Some points, one per row:
[ 0.7 -0.5 -0.5  1.6 -0.8  0.  -1.6 -0.4 -0.5  0.5 -1.8  1.1]
[-0.6 -0.5 -0.8 -0.9  0.2  1.3  1.1  1.2  0.3 -0.1  0.  -0.6]
[ 0.6  0.9  0.5  0.6 -0.2 -1.2 -0.8  0.  -1.  -1.8 -0.8 -1.5]
[-1.7  0.2  1.8 -2.5  0.7  0.7  3.5  1.1  0.2 -0.6  0.4 -1.8]
[-0.7 -0.6 -0.2 -2.2  0.2  1.4  3.9  1.4 -0.7  1.2  0.6 -1.2]
[ 0.9  0.  -1.1  1.9 -0.8  0.  -1.2  1.5  1.6 -0.8 -0.8 -0.7]
[-0.4 -1.1  0.5 -0.1  0.2 -1.2 -1.2 -0.3 -0.7 -0.7  0.  -0.9]
[ 0.3  1.  -2.3  0.4 -0.6  0.4  0.4  1.   0.1  0.7 -0.2  0.2]
[-0.2  1.9  0.1  1.   0.2  0.1  0.7  1.2  1.4 -1.5 -1.5 -0.1]
[ 1.2  1.1 -1.2  2.5 -0.6 -0.5 -2.3  0.1  1.   0.7 -1.1  0.4]
Here are 16 more points, each followed by its number:
[ 0.3 -1.1  1.2  0.4 -0.1 -1.2 -2.4 -2.4 -0.1  0.   0.7  1.1] 0
[-0.5  0.1 -0.2  0.2  0.3  2.1  1.8  1.6  0.3  0.   0.3 -0.4] 1
[ 0.3 -0.3  0.4  0.4 -0.2  0.7 -1.1 -1.1 -1.1  0.9  0.9  1.4] 2
[ 0.2  1.5 -1.7 -0.8 -1.1  1.7  1.   1.3  0.1  0.7  0.6  1.7] 3
[-0.5 -0.1 -0.5 -0.2  0.6  1.7  0.6  0.6  0.7  0.7  2.3  1. ] 4
[-0.2  0.7  0.4 -1.8  1.1 -0.9  2.4  0.6 -0.1 -0.2  0.8 -0.2] 5
[ 0.4  1.3 -1.3 -0.2  0.4  2.   0.4  1.5  0.5  1.4 -0.3 -0.7] 6
[ 0.1 -1.4  3.2  1.3 -0.7 -3.  -1.4 -1.1  0.1 -0.5 -0.4  3.2] 7
[ 0.6 -0.3  0.5 -0.6 -0.7 -0.4  1.6  1.2  0.8  0.9 -0.4 -0.5] 8
[-0.1 -2.   1.8 -1.3 -0.6 -1.6 -2.2 -2.2 -1.2  0.6  2.2  0.7] 9
[ 1.  -1.   1.3  0.8 -0.1 -0.8 -3.1 -0.8 -0.9  0.7  0.  -0.8] 10
[ 0.9  0.3 -2.2 -0.4 -1.2  1.4  2.  -0.4  1.   1.9 -0.4  1.2] 11
[-2.1  0.4  0.3 -1.7  0.4  1.2  2.6  0.3 -0.7 -0.5  0.7 -1. ] 12
[ 0.2 -1.5  1.6  0.   0.  -0.1  0.2 -0.2  0.  -0.8  0.2 -0.3] 13
[-1.3 -1.  -0.5  0.8 -0.1 -1.6  0.8  0.9  0.3 -0.7 -0.7 -1.4] 14
[-0.2 -0.4  0.8 -0.4 -1.4 -0.8 -1.2 -1.4  0.1  0.2  1.   0.3] 15
Which of these numbered points is nearest to each point below, looking only along the 5 directions in which the first points spread most? Its number follows each.
[ 1.9 -0.7 -1.1  1.3 -0.3  0.5 -2.1 -0.4  0.3 -0.5  0.4  1. ] > 10
[ 1.8  0.1 -0.9  0.3  0.4 -0.1 -2.7 -0.4 -0.1 -0.1  0.6 -1.6] > 10
[-3.1 -1.1  2.  -0.8 -0.7 -1.5 -0.5 -0.8  0.2  0.1  0.  -0.2] > 13
[-0.1 -0.8  0.2  0.2 -0.7  0.1 -0.9 -2.3 -0.7  0.2  0.1 -0.8] > 15
[ 0.4 -0.4 -1.6  0.8  0.2  2.6 -0.2 -0.1 -0.7  0.7  0.3  1.2] > 11
[-1.5  0.7 -1.4 -0.9  0.3  0.9  1.6  1.3  1.9  0.7  0.  -1.5] > 1
[-0.8  0.8 -1.4  0.3  0.8  2.1  1.7 -1.1  0.1  0.7 -0.6 -0.1] > 3
[ 0.4 -1.4  4.2  0.4 -1.2 -1.4 -2.2 -0.8 -0.3 -0.8 -0.2  0.9] > 7
[-1.1  0.2  0.2 -0.6  0.1  0.5  1.1  0.5  0.   2.4  0.4 -0.1] > 4
[ 1.5 -0.7  0.1  0.3 -0.3 -1.1 -1.8 -1.7 -0.5  1.3  0.2  1. ] > 2
